Each path is a new rotation, seen through one point. The rows after it are directions, each followed by how far the rotation turns it, in degrees per step (0 if it stays put).
Each turn is a multiple of 5 degrees from 10 to 175, or 0.
Each row of a path follows its step; steps can be skipped.
Rotation 1:
step 1: +1.40 -1.34 +0.37 +1.30 +2.81 -2.22 -2.57 +0.58 +1.57 +0.97 -3.13 +2.31 -0.72 -1.13 -0.33 +0.12 -0.82 +0.70 +0.37 -1.23 -0.68 +1.95 +1.02 -1.91 +1.15 -1.49 +2.36 -0.66 -0.84 -0.71 +1.62 -0.25 +0.86 +0.13 -1.22 -3.06 -0.10 -1.27 +1.66 -0.69 +2.59 -1.34 +0.76 -3.47 -0.56 -1.32 +0.05 +0.66 -1.30
step 2: +0.85 -1.69 +0.13 +2.29 -0.07 +1.32 +0.59 -2.96 +1.28 -0.66 -2.33 +0.98 -0.94 +2.32 +1.52 -1.70 +1.19 -0.34 -0.28 -0.92 +0.67 -0.61 +1.80 -0.30 +0.16 -2.23 +3.85 -0.34 -1.87 +0.63 +2.15 -1.50 +0.12 -1.88 -1.61 -2.15 -1.99 -0.10 -0.39 +0.65 +2.17 -0.46 -1.85 -3.19 +0.72 -0.04 +0.63 -0.87 -1.32
step 5: -0.35 -1.57 +0.10 +2.06 +1.37 -1.55 +2.87 -3.59 +1.47 -1.35 +1.66 +1.29 -4.08 +1.70 -1.70 -0.14 +1.40 -0.56 -0.69 -0.29 +0.02 +2.37 +0.56 +2.51 +0.27 +1.44 +1.54 -0.53 -1.88 -1.76 +2.02 -1.45 +0.69 -0.97 -0.13 -0.89 +0.54 +0.54 +1.92 +0.47 +1.43 +1.79 +1.23 -1.96 +0.24 +0.01 -0.58 -1.18 -0.57
step 8: +1.21 -0.36 +1.06 +1.58 +1.94 -2.89 -0.20 -1.43 +0.71 -1.61 -1.19 +0.17 -1.01 -0.78 +1.37 +1.77 +0.49 +1.87 +1.42 -0.17 -1.29 +4.51 +0.09 +1.87 +0.75 -1.57 +2.30 -2.01 -1.55 +0.09 +1.87 +0.42 -0.81 +0.92 -1.45 +0.36 +1.04 -0.35 +0.41 -3.02 +2.22 +0.21 +1.30 -1.00 -1.76 +0.39 -2.86 +0.17 -1.00
step 10: -0.71 +1.42 -0.24 +0.56 +2.74 +1.20 +0.83 -1.47 +1.28 -0.65 +0.34 +0.95 -0.37 +3.16 +0.69 -2.70 -0.91 -0.27 -1.13 +1.28 -0.09 +0.78 +0.80 -1.52 -1.22 -2.32 +4.15 -1.73 +0.19 +1.65 +2.47 +2.40 -2.16 +0.18 -1.36 -1.76 -0.07 +0.70 -2.28 -0.99 +0.42 -1.66 -1.33 -1.37 -0.87 -2.39 +0.14 -0.22 -0.80
step 11: -1.31 -0.49 -0.39 +1.86 +1.01 -1.18 +0.42 +0.86 -1.16 -1.28 +0.37 +3.00 -1.58 +0.78 +0.48 +1.33 +1.25 +1.13 -0.76 -0.55 -1.86 +0.89 +0.20 -1.95 -3.11 -1.09 +3.07 -2.92 +0.10 +2.17 -0.01 +0.91 -1.71 +0.69 +0.32 -3.39 +1.50 -0.65 +0.18 -0.84 +1.00 -0.34 -0.88 -2.38 +0.33 +0.18 -3.71 -0.99 +0.16
step 12: -0.09 -1.08 +1.96 +0.47 +0.75 -1.79 +0.41 -0.82 -1.95 -1.22 +0.32 +2.52 -2.37 +2.52 -0.45 -0.24 -1.15 +0.92 -2.05 -0.98 -1.01 +1.12 +1.96 -0.98 -1.01 +1.21 +1.65 +0.56 -0.45 -1.31 +0.50 -0.42 +1.34 +0.38 -1.49 -2.79 +0.96 -2.06 +2.58 +0.43 +0.47 -0.62 +1.61 -4.35 +1.52 -1.42 -0.38 -1.17 -1.86
step 14: -2.88 -3.25 -0.67 +1.23 -1.98 +0.42 +1.95 -0.07 +2.13 -0.29 +0.96 +3.07 -1.46 -0.48 +2.16 -0.79 +2.11 -2.32 -1.30 -1.61 -0.24 +1.17 +0.59 -1.76 +0.06 +0.13 +2.23 +0.36 -0.68 +0.14 +0.22 +1.46 +1.19 +2.58 -1.08 -1.18 -1.79 +0.17 +0.94 -2.78 +1.83 -0.76 -0.87 -0.92 -1.07 +0.66 -2.11 -1.15 -0.09
step 15: +0.51 -2.86 +1.22 +0.64 +0.33 -2.69 +0.12 -0.51 +1.71 -2.81 -0.87 +1.64 -1.84 +2.24 +3.07 +0.80 +0.02 -0.71 -0.48 +2.01 -0.76 +1.89 -0.46 +1.08 +1.42 +1.20 +0.99 -1.15 -0.07 -0.58 +0.47 +1.30 +2.28 +1.72 -2.69 -0.27 -0.55 -1.01 +1.68 -3.81 -0.94 +0.62 -0.19 -1.38 +0.12 +1.04 -0.42 -0.61 -2.22
step 16: +0.74 -1.89 +2.28 -0.10 +0.85 -2.07 -0.25 -1.09 +2.88 -1.28 -1.23 +1.81 -1.31 +0.66 -0.76 -2.05 +0.34 -1.08 +0.14 +0.47 -1.38 +3.39 +0.32 +2.82 +2.14 +0.16 +2.63 -1.61 -0.56 +0.37 +1.68 -0.65 -0.27 -1.19 +1.83 +1.32 -1.51 -0.99 -0.92 -2.01 -0.33 +1.88 +1.53 -2.46 -1.29 -0.66 -0.53 -2.82 +0.03
step 19: -0.02 -0.62 +1.65 +2.58 +2.05 -3.37 -1.27 -0.54 -1.46 -0.54 -0.48 +2.89 -0.70 -0.68 -1.28 -1.01 +0.08 +1.25 +0.39 +0.21 -2.18 +1.67 +2.25 -2.65 +0.72 -1.09 +2.11 -2.54 -1.79 -0.02 +2.82 -1.96 -1.05 +1.23 +1.47 -1.42 +0.67 -1.19 +0.71 -1.18 -0.28 +0.11 +1.88 -1.52 -0.01 -1.77 -1.29 +0.98 -1.42
Directions:
+0.17 -0.69 -0.14 +0.08 -0.56 +0.53 -0.24 +0.26 +0.15 +1.02 -0.01 +0.27 -0.73 +0.21 -0.08 +0.43 -0.42 -0.65 -0.26 -0.05 +0.69 +0.17 +0.29 -0.35 -0.19 +0.69 +0.42 -0.15 +0.10 +0.50 -1.23 +0.04 +0.59 -0.76 -0.64 -0.69 -0.53 -0.28 -0.29 +0.60 -0.04 +0.05 -0.18 -0.82 +0.10 +0.35 -0.29 +0.38 -0.39 -> 35
-0.34 +0.50 +0.44 +0.28 +0.37 -1.27 +0.30 +0.89 +0.34 +0.38 +0.00 +0.43 -0.26 -0.13 +0.51 +0.37 -0.57 +0.61 +0.33 +0.12 +0.91 -0.53 -0.37 -0.25 +0.04 +0.20 -0.23 -0.65 +0.51 +0.04 -0.14 +0.19 +0.15 +0.68 -0.02 -0.48 +0.22 +0.83 +0.42 -0.51 +0.09 +0.12 +0.05 +0.20 +0.43 +0.82 -0.91 +0.07 -0.20 -> 100
+0.11 +0.91 -0.33 +0.49 +0.51 -0.33 -0.98 +0.28 -1.08 +0.59 -0.18 -0.14 +0.40 -0.24 -0.13 -0.56 +0.08 +0.23 -0.20 +0.43 +0.30 -0.13 -0.35 +0.65 -0.14 -0.95 +1.54 +0.08 -0.22 +0.22 -0.46 +0.05 +0.48 +0.04 +0.32 +0.05 -0.25 -0.37 -0.45 -0.25 +0.33 +0.13 +0.26 +0.11 -0.03 +0.00 +0.04 +0.59 -0.52 -> 40
+0.66 +0.72 -0.03 -0.73 +0.47 -0.07 +0.25 +0.15 +0.59 +0.69 -0.74 -0.15 -0.82 +0.49 +0.36 +0.12 +0.43 -0.21 -0.73 +0.29 -0.59 -0.83 -0.11 -0.02 +0.36 +0.18 +0.74 -0.38 -0.17 +0.07 +0.52 -0.08 -0.21 -0.18 -0.50 +0.66 -0.38 +0.07 +0.77 +0.59 -0.88 -0.70 +0.48 +0.35 +0.18 -0.05 +0.02 +0.24 -0.02 -> 130
+0.91 +0.14 -0.21 +0.18 -0.92 -0.45 -0.77 -0.15 +0.78 -0.70 -0.98 -0.15 +0.02 -0.67 -0.12 +0.43 +0.47 +0.36 -0.42 +0.69 -0.03 -0.17 -0.89 +0.01 -0.50 -0.42 -0.12 -0.13 +0.04 +0.26 -0.55 +0.64 -0.48 +0.02 +0.09 -0.08 +0.31 -0.14 +0.18 +0.63 +0.04 +0.35 -0.94 -0.28 +0.15 +0.05 -0.08 -0.75 -0.06 -> 155
+0.40 +0.18 +0.22 +0.22 -1.07 +0.00 +0.10 -0.43 +0.20 +0.35 -0.66 +0.10 +0.50 -1.24 +0.37 +0.32 +0.10 +0.07 +0.42 -0.41 -0.05 +0.48 +0.51 -0.59 +0.64 -0.14 +0.02 +0.73 -0.71 -0.41 +0.08 +0.07 +0.48 +0.88 -0.63 +0.35 -0.50 +0.05 +0.43 -0.32 +0.40 -0.75 +0.12 +0.08 +0.07 +0.27 +0.02 +0.67 -0.64 -> 55
Rotation 2:
step 1: +1.22 +2.47 -1.54 +0.83 +1.81 +1.96 -0.92 +1.36 +0.34 -1.33 +2.44 +2.70 -0.52 +0.51 +1.73 +1.78 +1.62 -0.57 +1.81 +2.05 +0.09 +1.64 +0.43 +0.16 +1.18 -1.59 +0.41 +2.26 -0.27 -3.10 -1.02 -0.06 -0.36 -0.41 +0.50 +0.63 -1.60 -1.89 +0.74 +0.03 +1.50 +2.78 +3.03 +1.84 -1.27 -2.34 -1.93 -0.17 +1.95
step 5: -1.33 -2.88 -1.24 +0.78 -0.35 -1.73 +1.99 -2.29 +1.22 -1.10 -0.20 +1.02 +1.72 +1.62 +0.11 -3.24 +1.12 -0.36 -0.01 -0.57 +0.70 +1.11 -1.44 +1.94 +0.34 -1.10 -2.03 +1.23 +1.99 -1.12 +0.18 -0.77 -1.53 +1.95 -1.26 +0.04 +3.08 -0.63 +0.20 +2.48 -2.69 +1.62 -1.16 -2.59 -1.14 +1.92 -0.29 -2.72 +1.05
step 8: +1.06 -1.37 -3.01 -0.30 -2.21 +0.85 -2.44 -2.00 -2.22 +0.42 -0.01 -0.22 +1.50 +2.05 +0.03 -0.12 -0.19 -1.60 +0.63 +1.85 +1.30 +1.78 -0.05 -2.49 -0.38 -4.18 +1.01 +1.66 -0.40 +0.66 +0.48 +0.12 +1.73 +0.01 -0.75 -0.33 +0.25 +0.46 +1.64 +0.10 -0.19 +1.82 +0.33 -0.22 -0.53 -1.70 +5.09 +0.61 -1.09
step 11: +0.71 +0.26 -0.12 +0.51 +0.87 -1.00 -0.30 +2.82 +0.67 -0.68 +0.82 +0.48 -0.88 -2.02 -1.69 -0.83 +2.68 +1.24 +0.09 -1.27 +4.02 +1.39 +0.42 -0.74 +3.23 +0.39 -1.03 +0.45 +1.51 +0.07 +3.87 -0.48 +1.20 +0.96 -0.43 +0.92 -0.21 -0.13 +1.16 +0.65 +0.71 +4.18 -1.85 +0.54 -0.40 -1.71 +1.16 -1.20 +2.79
step 12: -1.07 -0.23 -0.21 -0.44 +3.09 +3.68 +3.35 +3.83 +0.16 -0.93 +2.34 -1.49 +0.14 -0.20 +0.54 +0.01 +1.28 +2.17 +0.28 +2.62 -1.22 +0.03 -0.80 +0.85 +0.13 -2.77 +0.48 +0.34 +1.35 -0.24 +1.45 -1.01 -0.66 +2.82 -2.45 +1.07 -1.52 -1.61 +0.49 +0.42 +0.55 +0.25 +0.06 -0.45 -0.25 +2.86 -1.04 +0.85 -0.68
step 13: -0.79 +0.85 -1.84 -1.93 +0.25 -1.69 -0.88 +1.52 -0.43 -1.12 +0.54 -1.23 -0.15 +2.86 +1.99 +3.24 +2.98 -0.68 -4.25 -1.27 +2.13 +0.24 -0.03 +1.29 -0.23 -3.37 +3.11 +1.99 -0.92 +0.00 -0.02 +0.55 +0.02 +0.80 +0.20 -0.21 -1.56 +0.25 +0.39 -1.44 -1.58 +0.57 -0.07 +0.94 -0.95 +0.67 +1.42 -1.38 -2.34
step 17: +0.55 -1.93 -1.10 +2.45 -0.32 +0.48 +1.23 +0.28 +1.31 +0.44 +1.89 -3.14 +1.45 -1.51 -0.43 +0.23 +0.64 -1.36 +1.26 +3.89 -0.37 +1.54 -0.55 -2.48 +1.13 -1.41 -1.56 +3.95 +1.21 -1.91 +0.66 +1.02 +0.94 -0.07 -0.35 +1.13 +0.43 -0.83 +0.88 +1.04 +0.22 +1.32 +2.36 -2.11 -1.21 -1.36 -0.38 +3.29 +0.20
step 18: -3.95 +1.77 -0.43 +0.13 +1.54 -1.21 -2.20 +0.26 -1.42 +0.02 +0.22 +0.95 -0.29 +1.72 -0.92 -2.05 +1.80 -2.08 +0.07 +0.11 +0.58 -0.08 +0.17 +0.59 +0.61 -1.39 +1.67 +1.21 -2.23 -0.01 +2.01 +1.68 +1.07 +2.57 +0.22 +2.96 +0.69 -1.90 +3.23 -2.01 +1.02 +1.22 +3.11 +0.05 +0.08 +0.57 +0.06 +2.17 -1.45
step 19: -0.73 -1.19 -0.50 -1.53 +3.68 +1.62 -1.84 -2.03 -2.73 +0.74 +1.64 -0.68 +1.75 +1.47 +1.62 -1.65 -0.01 -0.11 +0.30 -1.50 +0.76 -0.10 -1.67 +1.56 +2.01 -3.04 +1.67 +1.15 -0.15 -0.06 -2.03 -0.53 -1.60 -1.13 -0.22 -2.44 +1.24 +1.09 +1.99 +0.69 -0.38 +1.73 -0.63 -3.07 -0.84 +0.92 +0.00 +1.29 +2.74
step 20: +3.02 +0.87 -0.05 +1.51 +0.30 -0.11 +1.10 -0.07 -1.02 -0.91 +1.00 +0.19 -1.93 +0.69 -0.77 +1.62 +1.12 +1.36 -0.80 -1.72 +2.90 +3.52 -0.13 -1.48 -0.65 +1.25 +0.44 -0.98 -0.27 -1.43 -0.54 +0.93 +0.27 +2.51 -0.90 -0.85 +0.59 +1.34 +4.24 -1.82 -1.17 -0.43 +0.42 -0.34 -1.39 +0.51 +1.98 +1.59 +4.15
step 21: -1.40 +3.04 +0.34 -1.66 +0.15 +1.83 +1.59 +0.02 +0.52 -1.68 +1.04 +3.48 +0.53 -0.53 -1.09 +0.36 +1.29 +0.50 +1.76 +0.81 -0.03 +0.47 -0.12 +1.36 -1.34 -2.23 -1.26 -0.11 +0.60 +2.10 +0.04 -1.97 +0.87 +5.08 -0.95 +0.77 +0.90 +0.22 +0.83 +0.85 -0.56 -0.18 -1.34 -1.76 -0.42 -0.56 -0.18 -3.79 +2.84
Directions:
-0.30 -0.69 +0.17 -0.14 +0.38 +0.07 +0.56 +0.50 -0.20 -0.63 -0.58 -0.33 -0.09 +0.56 +0.19 -0.23 +0.19 -0.48 -0.29 -0.15 -0.97 -0.83 +0.02 +0.31 +0.22 -0.85 +0.00 -0.15 -0.42 -0.48 +0.82 -0.27 +0.17 -0.56 +0.45 -0.02 -0.95 +0.04 +0.43 +0.12 +0.27 +0.39 +1.03 +0.52 -0.63 -0.36 +0.40 +0.38 +0.39 -> 65
-0.99 -0.28 -0.55 +0.98 -0.33 -0.19 +0.28 -0.27 +0.09 -0.68 -0.05 +0.28 +0.48 -0.83 -0.53 -0.18 +0.03 +0.24 +0.33 +0.11 -0.33 +0.18 -0.37 +0.02 +0.75 +0.02 -0.23 +0.06 -0.53 -0.01 +0.67 +0.62 +0.10 -0.24 +0.46 +0.21 -0.43 +0.30 -0.76 -0.26 +0.01 -0.68 -0.92 -0.27 +0.37 -1.09 +0.04 +0.55 -0.14 -> 55
+0.93 +0.27 -0.61 +0.17 -0.11 +0.57 +0.28 -1.09 +0.07 -0.24 +0.05 -0.03 +0.20 +0.23 -0.83 -0.62 -0.88 +0.10 +0.05 -0.67 +0.16 -0.52 -0.38 -0.29 -0.18 -0.47 -0.31 -0.04 -0.83 +0.19 +0.80 -0.51 +0.48 +0.19 -0.18 -0.09 +0.26 +0.34 +1.04 -0.05 -0.24 -0.37 +0.26 -0.44 +0.67 +0.03 -0.15 -0.61 +0.21 -> 25
-0.06 -0.22 +0.24 -0.25 -0.35 -0.56 -0.38 -0.33 +0.16 -0.22 +0.35 -0.22 +1.25 +0.26 -0.04 -0.37 -0.19 -0.52 -0.03 +0.35 -0.07 -0.76 -0.17 -0.01 +0.39 +0.75 +0.23 +0.45 +0.57 -0.52 +0.23 +0.11 +0.47 +0.08 +0.40 -0.06 +1.23 -0.35 -0.28 +0.27 -0.19 -0.98 +0.80 +0.18 +0.18 +0.47 +0.94 +0.58 +0.21 -> 35
+0.02 -0.08 +0.31 +0.71 +0.90 -0.45 -0.67 -0.98 +0.82 -0.16 -0.01 +0.49 -0.13 +0.35 +0.58 -0.37 -0.57 +0.06 +0.35 -0.17 +0.02 -0.45 +0.20 +0.41 +0.23 +0.18 +0.36 +0.23 -0.60 -0.63 +0.03 +1.48 -0.76 -0.17 -0.06 -0.17 -0.25 -0.45 +0.01 +0.06 -0.43 +0.68 -0.01 +0.14 -0.09 +0.33 -0.07 -0.67 +0.02 -> 80
-0.55 +0.67 +0.25 -0.19 -0.06 +0.63 -0.15 +0.26 -0.45 -0.06 +0.25 +0.83 +0.07 +0.31 +0.60 +0.62 -0.01 -0.93 +0.48 -0.97 -0.30 -0.38 -0.29 +0.32 +0.56 -0.02 +0.75 +1.03 -0.44 +0.05 -0.01 -0.89 -0.28 +0.24 +0.19 -0.16 +0.07 +0.09 -0.58 -0.31 -0.49 -0.39 +0.20 +0.24 +0.36 -0.19 -0.86 -0.38 -0.39 -> 125
+0.45 +0.29 -0.31 -0.04 +0.20 -0.74 +0.05 +0.14 +0.12 -0.35 +0.69 -0.95 -0.62 -0.19 +0.22 +0.50 -0.18 +0.23 +0.08 +0.14 -0.40 -0.21 +0.10 -0.10 -0.53 +0.03 -0.64 +0.76 -0.93 +0.32 -0.15 +0.00 -0.01 +0.23 +1.16 -0.19 +0.57 +1.05 -0.55 -0.45 -0.57 +0.56 -0.13 +0.50 -0.03 +0.37 -0.07 +0.48 +0.65 -> 110
+0.47 -1.07 -0.47 -0.47 -0.04 +0.61 -0.55 -0.51 +0.03 -0.19 +0.91 +0.05 -0.16 +0.31 +0.26 -0.26 +0.04 +0.13 +0.28 +0.39 -0.64 +0.67 -0.05 +0.59 -1.02 -0.03 +0.01 +0.72 +0.26 -0.25 +0.53 +0.05 +0.26 -0.11 -0.80 -0.90 -0.28 +0.10 -0.63 +0.52 +0.06 -0.47 +0.02 -0.17 -0.49 -0.37 -0.72 +0.39 +0.06 -> 155
